Each path below is one point turned by a fixed rotation once a step. After each direction that follows a path, write how fast that rotation turns it, in degrees each step (0 if it stays still).
Each turn is a multiple of 5 degrees from 10 to 175, or 0.
path 1
-.15	.04	.02	.39	-.14	-.15	.01	-.15	-.08	.05	-.11	-.51	-.25	.21	-.42	-.03	-.04	-.22	-.12	-.41	-.30	-.13	-.12	-.01	-.36	.24	.38	.48	-.07
-.13	.05	.31	.35	-.27	.19	-.10	-.23	-.10	-.31	-.14	.04	-.32	.28	-.26	-.14	-.08	-.17	-.02	-.17	.02	-.14	-.55	.22	-.34	.42	.32	.31	.00
.13	-.22	.18	.33	-.08	.12	-.29	-.28	.01	.08	-.18	-.07	-.21	.33	-.46	-.12	.19	-.34	-.11	-.42	-.31	.04	.03	.21	-.31	.24	.20	.48	-.03
-.10	.02	.27	.29	-.12	-.08	-.53	-.20	-.10	-.16	.11	.06	-.40	.02	-.40	-.29	-.11	-.13	-.05	-.26	-.11	-.14	-.37	.34	-.25	.03	.48	.23	-.19
-.07	-.25	.17	.18	-.21	-.09	-.01	-.34	.08	-.14	.02	-.12	-.39	.31	-.43	-.46	.09	-.46	.01	-.24	-.13	.04	-.07	.02	.00	.00	.26	.59	-.20
-.27	.11	.13	.32	-.09	.18	-.37	-.56	-.18	.14	.06	-.10	-.31	.32	-.18	-.43	-.02	-.05	.06	.00	-.13	.04	-.26	.27	-.04	.22	.43	.27	-.27
-.23	-.22	.01	.45	-.39	-.15	-.21	-.23	-.11	.15	-.12	-.13	-.28	.12	-.07	-.50	.19	-.17	.03	-.25	-.08	-.23	.05	-.03	-.24	.09	.30	.62	-.06
-.22	.11	.25	.37	.01	.17	-.32	-.40	-.09	-.23	-.28	-.17	-.21	.08	-.29	-.58	-.01	.09	.08	-.17	.25	.05	-.14	.14	-.11	.23	.41	.38	.08
-.19	-.01	-.12	.45	.01	-.26	-.06	-.40	-.05	.12	-.20	-.48	-.10	.11	-.38	-.26	-.06	-.14	-.06	-.36	-.21	-.03	-.12	.08	-.28	.11	.26	.59	.05
-.24	.13	.29	.44	-.15	.15	-.04	-.23	-.20	-.25	-.13	-.26	-.23	.14	-.26	-.26	-.12	-.06	.20	-.24	.00	-.27	-.53	.02	-.36	.33	.33	.26	-.09
.07	-.26	.11	.44	-.11	.11	-.07	-.42	.02	.02	-.31	-.04	-.05	.30	-.36	-.17	.15	-.30	.04	-.35	-.19	-.01	-.24	.18	-.35	.28	.03	.55	.12
.02	-.02	.33	.42	.03	.11	-.55	-.22	-.16	-.02	-.01	-.08	-.20	.00	-.46	-.21	.00	-.03	.15	-.38	-.20	-.17	-.34	.26	-.36	.11	.37	.13	-.17
.01	-.34	.16	.29	-.21	-.24	-.08	-.32	.11	-.18	.01	.02	-.26	.07	-.47	-.37	.05	-.38	.10	-.33	-.09	-.06	-.37	.10	-.14	-.11	.19	.54	-.09
-.09	-.04	.30	.29	.01	.25	-.24	-.56	-.09	.05	.10	-.17	-.24	.28	-.42	-.41	.06	-.11	.28	-.11	-.15	.12	-.33	.15	.04	.14	.37	.18	-.36
-.19	-.31	-.06	.49	-.39	-.21	-.21	-.43	-.09	.32	.05	.00	-.20	.10	-.12	-.38	.18	-.14	.13	-.15	-.18	-.13	-.26	.11	-.17	.02	.28	.52	-.15
-.15	-.12	.35	.41	-.18	.21	-.30	-.31	-.10	-.10	-.14	-.14	-.23	.01	-.27	-.62	.22	.12	.30	-.19	.24	-.01	-.10	-.03	-.05	.16	.44	.32	-.08
-.15	-.13	-.14	.47	-.03	-.25	-.13	-.56	.05	.18	-.19	-.28	-.03	-.01	-.38	-.35	.06	.05	.01	-.23	.01	.18	-.20	.16	-.12	.05	.34	.56	.14
-.24	.07	.22	.49	-.15	.01	.00	-.21	-.18	-.04	-.05	-.52	-.18	-.01	-.35	-.24	.00	.11	.27	-.27	.01	-.17	-.38	-.14	-.25	.23	.49	.23	-.14
-.05	.04	-.07	.01	-.02	-.07	-.04	-.10	.01	-.04	.01	.17	.01	-.03	.07	.01	-.09	.05	-.06	.10	.08	.03	-.20	.16	-.01	.00	.00	.00	.09 | 175
-.05	.05	-.01	.01	.13	.02	-.07	-.06	-.08	-.06	-.06	.00	.03	.03	.07	-.17	-.10	-.11	.05	-.02	-.06	-.13	.02	.02	-.05	-.07	-.16	.05	-.03 | 10
-.06	.03	-.05	.06	-.07	-.14	-.07	.11	-.08	.09	.10	-.04	-.03	-.11	.06	.06	-.04	.03	-.01	-.04	-.09	-.16	-.04	-.02	-.10	-.06	.07	-.04	-.07 | 130
path 2
.21	-.11	-.14	-.03	.17	.10	.09	.05	.28	.15	.24	.34	-.18	-.34	-.09	-.35	.02	-.01	.09	-.21	-.28	-.65	-.12	-.06	.10	-.20	-.07	.56	-.11
.34	-.45	-.27	-.07	.17	.16	.19	.21	.41	.07	.15	.30	.14	-.03	.14	-.28	-.08	-.41	-.03	-.16	-.23	-.17	-.20	.03	.35	-.13	-.37	.25	.16
.47	-.28	-.09	-.10	.01	.25	.02	.13	.23	.21	.11	.17	-.15	-.44	.20	-.14	-.11	-.10	.14	-.36	-.13	-.48	.07	.15	.09	-.34	-.11	.41	-.25
.31	-.34	-.28	.05	.03	.23	-.03	.24	.06	.11	.24	.26	.06	-.18	.26	-.18	.10	-.17	-.12	-.04	-.29	-.08	-.07	.22	.55	-.06	-.51	.43	.01
.22	-.16	-.06	-.05	.23	.21	.02	.09	.29	.02	.30	.40	-.37	-.31	.12	-.18	.05	-.02	.06	-.07	-.38	-.53	.02	.19	.19	-.15	.02	.48	-.25
.25	-.29	-.18	.05	.13	.28	.18	.20	.33	.12	.20	.25	.01	-.25	.08	-.32	-.16	-.45	-.05	.12	-.37	-.23	-.15	-.03	.47	.08	-.36	.23	.13
.18	-.21	-.07	-.06	-.05	.17	.11	.12	.38	.26	.29	.17	-.14	-.32	.17	-.09	-.12	-.19	.13	-.27	-.04	-.73	-.05	.07	.18	-.25	-.04	.46	-.10
.31	-.29	-.35	.04	.05	.14	.06	.20	.11	.21	.18	.24	.19	-.19	.02	-.36	.06	-.13	-.07	-.19	-.24	-.21	-.21	-.04	.40	-.13	-.51	.49	.16
.33	-.36	-.15	-.15	.24	.10	.05	.11	.39	-.02	.20	.42	-.20	-.13	.20	-.15	.07	-.09	.08	-.33	-.23	-.42	-.03	.23	.07	-.34	-.06	.43	-.22
.51	-.34	-.20	.01	.14	.36	.05	.21	.14	.12	.07	.20	.00	-.38	.15	-.31	-.16	-.30	-.04	-.01	-.40	-.04	-.01	.06	.40	-.05	-.39	.24	-.04
.14	-.26	-.05	-.02	-.06	.22	.03	.15	.30	.14	.35	.25	-.26	-.28	.36	.06	.00	-.20	.06	-.10	-.14	-.57	.05	.33	.34	-.14	-.12	.43	-.23
.22	-.11	-.24	.10	.11	.25	.04	.17	.08	.20	.29	.26	-.01	-.33	-.05	-.40	-.01	-.08	-.08	.06	-.41	-.32	-.16	-.07	.48	.02	-.33	.51	.12
.10	-.32	-.11	-.09	.18	.06	.21	.10	.57	.03	.28	.42	-.15	-.06	.12	-.15	.02	-.30	.07	-.18	-.17	-.60	-.16	.11	.15	-.18	-.09	.37	-.07
.51	-.27	-.24	-.04	.10	.30	.09	.18	.19	.27	.08	.11	.11	-.39	.02	-.40	-.25	-.24	.05	-.21	-.26	-.25	-.11	-.14	.28	-.19	-.28	.32	.10
.24	-.42	-.16	-.06	-.07	.10	.05	.17	.31	.12	.22	.28	-.04	-.13	.34	.03	.12	-.19	.04	-.33	-.02	-.43	-.03	.33	.26	-.27	-.34	.44	-.19
.46	-.17	-.27	-.01	.22	.28	-.09	.17	-.02	.10	.21	.28	-.09	-.37	.07	-.38	.00	.05	-.05	-.09	-.48	-.15	-.04	.06	.37	-.14	-.23	.50	-.04
.14	-.39	-.04	-.01	.17	.18	.18	.15	.48	-.05	.24	.44	-.24	-.13	.24	-.06	.07	-.37	.00	.02	-.29	-.39	-.02	.29	.29	-.03	-.24	.27	-.20
.36	-.09	-.16	.00	.05	.37	.05	.16	.17	.28	.25	.09	-.09	-.50	.08	-.33	-.31	-.23	.06	.01	-.33	-.41	-.04	-.10	.40	-.07	-.08	.36	.06
-.05	.00	-.06	-.10	.01	-.05	-.05	.01	.07	-.06	.14	.00	-.02	.13	.18	.08	-.04	-.03	.04	-.03	.05	-.04	-.01	.08	.04	-.08	.19	.00	.04 | 170
-.14	.10	.07	.06	-.01	.05	.02	-.01	.02	.00	.10	.00	-.11	-.06	-.01	.02	-.03	-.04	-.02	.21	-.07	-.09	.02	.00	.11	.15	.06	-.01	.01 | 60
path 3
-.01	-.09	.25	-.05	.28	-.14	.60	-.10	-.25	.06	.09	.05	.29	-.08	.14	-.21	.20	.02	-.02	.45	-.23	.02	-.02	.00	.16	.15	.08	-.46	-.41
.17	.18	.19	-.03	-.16	.16	.55	.26	-.43	-.02	-.11	.11	.22	-.20	.09	.13	.15	-.39	.16	.22	-.28	-.32	.22	-.07	.15	-.14	.05	.06	-.39
.05	-.09	.28	.01	-.01	-.06	.45	.02	.07	-.14	-.09	-.06	.17	-.15	.10	-.56	.12	-.13	.03	.41	-.60	-.14	-.07	-.06	.00	-.16	.15	-.29	-.29
.00	.16	.39	.09	.11	.12	.48	.03	-.50	-.06	-.08	.12	.40	-.06	.13	.21	.08	-.13	-.10	.39	-.13	-.06	-.03	-.14	.24	-.19	-.15	-.37	-.34
.18	.06	.07	.02	-.11	.20	.33	.19	-.20	.10	-.05	.25	.19	-.46	-.05	-.35	.05	-.42	-.08	.32	-.52	-.32	-.05	-.03	.05	-.02	.20	-.04	-.29
-.09	-.29	.29	.12	.19	-.11	.66	-.01	-.08	-.08	-.10	.02	.37	-.02	.23	-.22	.09	-.21	-.10	.48	-.12	.11	-.03	-.22	.09	-.19	.07	-.18	-.36
.05	.35	.17	-.17	.06	.04	.58	-.07	-.47	.03	-.09	.18	.18	-.37	.04	.17	.14	-.16	-.03	.32	-.38	-.30	.09	-.06	.06	.11	.13	-.12	-.28
.18	-.25	.17	.09	-.05	.05	.48	.30	-.09	.06	.07	.00	.25	-.12	.15	-.48	.18	-.25	.22	.30	-.33	-.12	.10	.05	.10	-.03	.10	-.19	-.54
-.05	.17	.44	-.06	-.04	-.06	.63	-.05	-.23	-.29	-.27	-.04	.24	-.02	.11	.10	.10	-.21	-.06	.40	-.33	-.16	.01	-.20	.17	-.34	.02	-.16	-.14
.18	.17	.15	.07	.11	.21	.21	.06	-.37	.14	.10	.17	.25	-.34	.05	-.31	.11	-.07	-.04	.36	-.56	-.19	-.03	-.02	.04	.06	.03	-.41	-.42
-.02	-.25	.31	.16	-.11	.11	.60	.28	-.15	-.07	-.17	.14	.40	-.13	.08	-.12	.00	-.48	-.05	.33	-.03	-.10	-.09	-.08	.23	-.26	.01	-.04	-.32
.06	.19	.14	-.14	.19	-.10	.49	-.23	-.22	-.02	-.08	.13	.14	-.26	.06	-.14	.14	-.19	-.25	.52	-.56	-.13	.02	-.27	.01	-.04	.27	-.13	-.16
.00	-.12	.19	.16	.11	.14	.58	.20	-.34	.13	.03	.11	.37	-.27	.23	-.10	.12	-.09	.18	.24	-.10	-.08	.08	.03	.00	.10	-.05	-.24	-.64
.10	.05	.28	-.22	-.21	-.10	.66	.11	-.14	-.16	-.17	.03	.13	-.10	-.04	-.13	.16	-.44	.02	.35	-.37	-.31	.04	.01	.29	-.15	.23	-.02	-.12
.13	.08	.24	.14	.22	.07	.32	-.04	-.25	-.03	.03	-.05	.26	-.06	.27	-.25	.17	.04	.02	.43	-.55	.01	.13	-.27	-.07	-.19	-.01	-.34	-.47
-.07	.09	.38	.06	-.16	.20	.55	.21	-.33	-.07	-.20	.19	.34	-.35	-.01	.00	-.02	-.27	.02	.22	-.14	-.32	-.19	.15	.20	-.07	-.08	-.26	-.29
.27	-.09	.10	-.02	.08	-.01	.33	.04	-.15	.06	.07	.13	.21	-.05	.01	-.38	.16	-.42	-.22	.56	-.49	-.06	.03	-.24	.24	-.17	.25	-.13	-.21
-.18	.02	.26	.19	.16	.11	.63	-.02	-.27	-.07	-.21	.11	.37	-.36	.28	.05	.02	-.08	-.02	.31	-.19	-.05	.01	-.24	-.19	-.13	-.05	-.08	-.45
-.10	-.09	.01	.09	-.05	.05	.03	.06	.12	-.02	-.06	-.01	.02	-.15	.04	-.14	-.06	.05	.09	-.09	.00	-.03	-.08	.09	-.15	.04	-.03	.00	-.08 | 140
.05	-.15	-.02	.10	.10	.00	-.05	.04	.00	.07	.11	-.04	.07	.13	.09	-.08	.04	.06	.03	.04	.07	.15	.05	-.04	.01	-.01	-.05	-.08	-.13 | 155
-.11	.09	.06	.00	.13	-.05	.03	-.17	-.02	-.05	-.04	-.04	.01	-.03	.06	.06	-.01	.19	-.05	.03	-.04	.06	-.04	-.06	-.11	.01	-.04	-.11	.01 | 125
path 4
.23	-.34	.23	.14	.29	-.25	-.30	-.11	.15	.51	-.50	.23	-.15	-.03	.24	.13	-.24	.12	.23	.06	.19	-.26	-.24	.08	.18	.08	-.15	-.03	.36
.24	-.31	.15	.10	.10	-.25	-.08	.13	-.09	.40	-.55	-.01	-.12	-.15	.21	.15	.03	.33	.23	.01	.57	-.10	-.11	.26	.25	.24	.10	-.22	.25
.27	-.30	-.14	.16	-.01	.03	.04	-.06	-.14	.45	-.52	.10	-.49	.02	.37	-.07	.08	.06	.37	.12	.28	-.19	-.21	.13	.27	.23	.30	-.09	.15
.44	-.10	.22	.19	-.09	.14	.00	-.18	.17	.27	-.65	.08	-.27	-.28	.59	.08	.11	-.03	.13	.00	.28	-.01	-.16	-.10	.18	.09	.24	.00	.19
.46	-.37	-.03	.11	-.04	.22	-.09	.26	.37	.24	-.65	-.09	-.28	-.29	.16	-.07	.04	-.04	.16	-.22	.32	.10	-.03	-.01	.18	.27	.19	.15	.09
.24	-.44	.03	.07	.09	.19	-.08	.03	.56	.48	-.50	.16	-.31	-.11	.16	-.04	-.39	-.04	.10	-.07	.06	-.19	-.22	-.09	.31	.12	.11	.14	.11
.25	-.37	.37	.07	.04	.09	.09	.08	.37	.47	-.53	.04	.06	-.08	.14	.16	-.39	.15	-.05	-.18	.35	-.02	-.14	.08	.38	.18	-.04	-.23	.17
.26	-.40	.00	-.04	.14	.21	.25	.27	.04	.60	-.39	.02	-.18	.17	.11	-.01	-.23	.19	.34	-.05	.31	.10	-.15	.13	.42	.21	.12	-.30	.01
.27	-.19	.17	.10	.07	.11	.37	.00	.04	.56	-.51	.10	-.16	.14	.61	.00	-.20	.05	.30	.09	.11	.01	-.14	-.23	.25	-.03	.10	-.27	-.05
.49	-.17	.15	.20	.12	.06	.17	.16	.09	.36	-.73	-.19	-.04	.07	.37	.07	.08	-.04	.26	-.14	.26	.36	.04	-.27	.08	.14	-.03	-.14	-.05
.29	-.22	-.15	.14	.28	-.01	-.01	.18	.40	.51	-.66	-.06	-.29	.10	.13	-.04	-.09	.07	.41	.10	.06	.17	.06	-.36	.07	.10	.03	.17	-.03
.16	-.17	.22	.34	.07	-.18	-.03	-.02	.46	.52	-.74	.05	-.05	.06	.16	.07	-.31	.11	.12	.10	.12	-.07	.15	-.20	.05	.12	-.23	.04	.24
.29	-.20	.14	.16	.17	-.02	-.12	.14	.16	.56	-.56	.06	-.08	.12	-.13	.05	-.13	.25	.35	.06	.33	.16	.12	.20	.16	.29	-.24	-.13	.41
.19	-.20	.08	.07	.13	-.07	.03	.16	-.01	.61	-.40	.31	-.26	.01	.35	-.12	-.16	.31	.54	.26	.20	-.15	.01	.13	.13	.03	-.06	-.13	.34
.43	-.25	.26	.24	.05	-.16	-.05	.04	-.22	.36	-.60	.13	-.11	-.07	.58	-.02	.07	-.01	.33	-.06	.27	-.08	-.07	.08	.01	.09	-.17	-.19	.29
.48	-.28	-.06	.06	.32	-.13	-.27	.13	-.02	.30	-.58	-.02	-.32	-.17	.32	.06	.23	.06	.44	-.02	.32	.08	-.21	-.03	.09	.13	.15	.08	.11
.18	-.34	-.05	.26	.04	-.27	-.15	-.02	.29	.34	-.70	.00	-.36	-.23	.38	.03	-.06	.08	.14	.07	.24	-.33	-.11	-.16	.12	.13	.23	.19	.09
.31	-.28	.13	.29	-.06	.05	-.19	-.20	.29	.35	-.71	-.05	-.25	-.09	.02	.16	-.05	-.01	-.03	-.07	.37	-.07	-.12	.14	.27	.40	.08	.02	.30
.07	-.05	-.11	.00	.08	.11	-.08	-.06	-.07	.03	.03	-.01	-.10	.16	-.14	-.02	.04	-.13	.07	-.04	-.06	.07	-.08	.07	.03	.09	-.03	.02	.01 | 140
-.03	.02	-.03	.02	-.09	-.03	-.02	-.03	.09	.03	.11	.09	.13	-.03	-.10	-.01	.22	-.03	.01	.01	-.08	-.06	-.02	.02	.00	-.02	-.04	-.09	-.15 | 0
